((-1.241, -0.051, 0.331, -0.800, 0.294, 1.523, 0.614), (1.099, -0.348, -0.171, -0.018, -0.147, 1.494, -0.380), (-0.791, 1.016, 1.775, -1.695, -0.443, 1.128, -1.006))
-0.147
((-130.119, -63.773, 99.270, -153.881), (-129.635, -54.382, 113.560, -84.499))
-54.382
((0.007, -0.078, 0.073, 0.185, -0.010, -0.034), (-0.189, 0.036, 0.028, -0.119, 0.229, 0.111), (0.087, 0.131, 0.091, 0.068, -0.044, -0.117))
-0.119
((0.09, 0.13, 0.07, 0.21, 0.12, 0.00, -0.16), (0.15, -0.06, 0.08, 0.05, 0.19, 0.02, -0.22), (0.14, -0.02, 0.07, 0.08, 0.17, 0.02, -0.22))
0.19
((2.141, 0.873, -1.561, 1.244, 1.521), (0.531, -1.219, 0.497, 0.268, 2.167), (1.608, 1.622, 0.920, -1.378, -0.356))
0.497
((-15.859, -12.274, -11.905, -11.217, 4.716, 16.395, -8.463), (6.694, 2.982, -18.158, -0.400, 5.553, 3.421, 2.867), (-9.060, -6.342, -5.516, -8.817, 6.895, 3.154, -6.740))
5.553
((199.6, -191.7, 23.9, 49.3, 102.7, 0.5, 46.8), (67.2, -209.0, 136.0, -175.1, 25.6, 18.3, 106.0), (96.0, -69.4, -220.8, 82.6, -71.5, -120.2, -106.5))
25.6
---
[[562 220 528 538 438 958 507]
 [686 142 641 663 323 245 617]
 [528 364 533 462 409 307 559]] ==> 559

[-15  19  24  40 -26] ==> -26

[ 44 -44  14 -48] ==> -48

[352 605 291 174 899] ==> 899

[ 13 285 571 865 743 454] ==> 454

[838 177 956 936 886] ==> 886

[911 355 254  54 879] ==> 879

[215  95  13  39 235] ==> 235

[ 954 -689 -339 -610  408  -61] ==> -61
---
[[ 13.9  11.3   3.6   4.4  -5.9   7.8 -20.4  21.6  -8.2 -24.4  45.2  32.2
    0.6  16.2  -6.3 -41.2]
 [ 25.0  11.3   6.5  -6.7  11.2   2.3  -8.5  32.5  -3.7 -22.6  33.7  23.3
   16.6   9.7  -5.0 -44.7]
 [ 11.1   9.0  14.7   5.2   0.3  16.8 -23.5  24.5  -5.9 -51.6  40.1  26.7
   18.3  15.3  -1.3 -46.4]
 [ 16.0  -2.9 -29.1  14.4  -6.0  30.5 -12.8 -11.3 -18.1  30.9  17.8  -1.8
   31.6 -32.6  26.9  -1.1]
 [  6.7 -16.4  20.3 -36.3 -27.7 -20.2  -7.0  -4.9  -9.8  -8.0 -30.1 -41.5
   34.9 -15.3  16.5 -31.4]] value 11.1

[[  4.5  -1.8  -1.9   2.1  -1.9  22.9  -0.9]
 [-24.1  -1.1  21.5  -0.6  17.3  -2.7  16.7]
 [ 38.8  25.9   6.7 -26.0  10.6  45.6 -40.0]
 [  0.3  -0.1  17.5  -1.7  15.8  12.6 -10.3]
 [-18.9   2.1   5.5   8.5 -18.6  -8.0 -11.1]
 [ -4.2 -27.9   5.2 -21.1  44.8   4.1  -7.4]
 [-32.2  -0.4 -20.1 -32.6  24.1 -23.9  10.3]] value -18.9

[[ -9.1  -9.9  -7.8   4.4  -4.2  -6.2  -3.7  -1.1  -1.9   6.8 -14.7   2.7
   -2.3 -10.9  -8.9]
 [ -9.3  -9.5  -7.4   3.1  -3.8  -5.9  -3.7  -0.6  -3.1   6.6 -14.8   1.7
   -2.3 -11.3  -9.0]
 [ 17.7  21.7  14.3  -8.4   9.4  11.3   9.7   1.5   5.1 -16.4  28.4  -7.6
    5.5  22.6  21.1]
 [ -3.7  -3.1  -3.3   0.7  -1.2  -3.5  -0.1  -1.1   0.0   2.0  -5.9   0.2
   -1.4  -4.7  -2.5]
 [ -0.9   0.5  -0.1  -0.2   0.8  -1.4   1.4  -1.3   1.2  -0.5  -1.4  -0.7
   -0.7  -0.5   1.0]
 [-29.0 -29.9 -22.7  10.4 -14.2 -14.9 -11.7  -1.9  -5.4  21.2 -41.1  10.8
   -8.7 -33.1 -27.4]
 [ -2.0  -1.2  -1.7  -0.2  -0.8  -2.7   0.4  -1.4   0.9   0.6  -3.4  -0.2
   -0.2  -2.5  -0.8]
 [  4.8   6.1   3.7  -3.4   2.5   1.4   2.6  -1.5   2.1  -5.2   7.4  -2.5
    1.2   5.6   7.9]] value -29.0

[[ -8.7   4.8 -10.6   2.5  17.7   5.6  -1.0 -11.5  19.2   8.1 -18.8]
 [ 23.3   6.8   5.0   2.5 -17.5  -6.8   2.8   8.8  -6.9 -13.4  -8.2]
 [ 49.3 -45.4  12.8  -7.6  -8.8   8.1 -23.6  -6.9 -11.6 -29.2 -19.6]
 [  7.2   1.4   6.5  -8.2 -15.7  -2.1   6.1   7.3  -4.9 -12.8  23.1]
 [ -6.0  12.4   6.8  -4.3   2.7  11.3  -2.5   0.8   6.3   0.0   5.5]
 [  8.1   6.7   4.4  -9.3 -24.7 -19.7   6.7  15.5  -4.6  -8.0  23.4]] value 7.2

[[-27.4 -20.1  11.1  -4.8 -10.3 -17.2 -15.9  12.2 -41.4  38.5   1.1  -9.1
   17.4]
 [ 35.1  34.0 -24.6  -2.1   1.0  38.6 -21.1  -7.4  37.8 -36.6  -8.2  -2.9
   -1.0]
 [-33.2  40.9   3.6  23.7  14.7 -22.5  12.3 -38.9 -36.2  -3.5 -42.5  -9.8
   26.0]
 [ 24.2 -33.2   6.4  23.2 -14.3  -5.2  20.9  21.6   2.0   5.6  26.7  -6.6
  -28.9]
 [  6.0 -13.9   1.3  10.9   8.3  11.6   2.0   4.1   1.6  10.0  15.0  10.4
  -25.0]
 [  4.2 -41.6  14.5  33.3 -29.0 -44.7  18.1  35.9   5.5  35.9  31.6 -18.1
  -20.2]
 [-18.3  41.7 -24.9  32.3  19.5  40.5 -25.5   5.9 -22.1 -31.4 -23.5 -19.1
  -10.9]
 [-14.7  20.4  18.9  11.6  32.7 -17.0  35.1   1.0 -14.8  10.0  -1.3 -21.0
   17.7]
 [ -4.9 -27.0  26.6 -39.4  -0.1  -1.6  36.8 -40.1   6.0  31.3 -27.8  26.1
   11.6]
 [ 25.0  -4.9  -9.1 -26.3 -31.7  -8.6  -0.9 -24.6  27.1 -19.1 -27.5  32.2
   -0.9]
 [-14.6   5.5   2.9  -5.5 -45.1 -13.5 -23.6  -5.2 -26.8  21.3 -20.0  -5.7
   34.2]] value -4.9

[[-19.0 -17.1  11.6  27.6 -28.8 -17.1  29.1 -19.5  15.7  28.9 -37.2  18.9]
 [ 15.0  31.9 -16.2 -22.6  22.4  18.8 -12.1  17.3 -23.3  -2.2  41.4 -21.4]
 [-18.2 -20.5  11.5  29.3 -29.8 -17.9  24.4 -16.8  16.5  25.3 -35.4  17.3]
 [  9.1  20.5  -9.1 -30.6   9.7  14.2 -34.7  14.3 -31.7 -25.0  48.6 -33.8]
 [-15.8 -24.1  14.1  22.2 -25.9 -22.7  24.0 -15.6   8.8  26.7 -36.5  14.8]
 [-16.2   6.6  -8.4  28.4 -14.4  -1.6  42.1 -15.5  24.9  43.0 -31.9  21.8]
 [-21.2 -31.2  18.6  -0.4 -34.9 -22.7  -7.5 -16.8  -7.2  -2.3 -18.2  -7.9]
 [-25.7  57.6 -22.2 -26.8 -17.5  48.2   5.7 -28.1  14.8  15.2  15.5 -20.4]
 [ 17.0  19.3 -13.5 -23.9  22.0   8.7 -32.1  24.4 -34.2 -25.5  52.1 -28.2]
 [-11.5   8.6  -9.2  28.6 -10.1  -0.5  42.7 -11.5  23.4  44.7 -32.1  21.7]
 [ 13.4 -17.7   8.0  53.5   8.0 -28.5  25.1  17.0   4.6  19.4  -5.9  32.7]] value 17.0
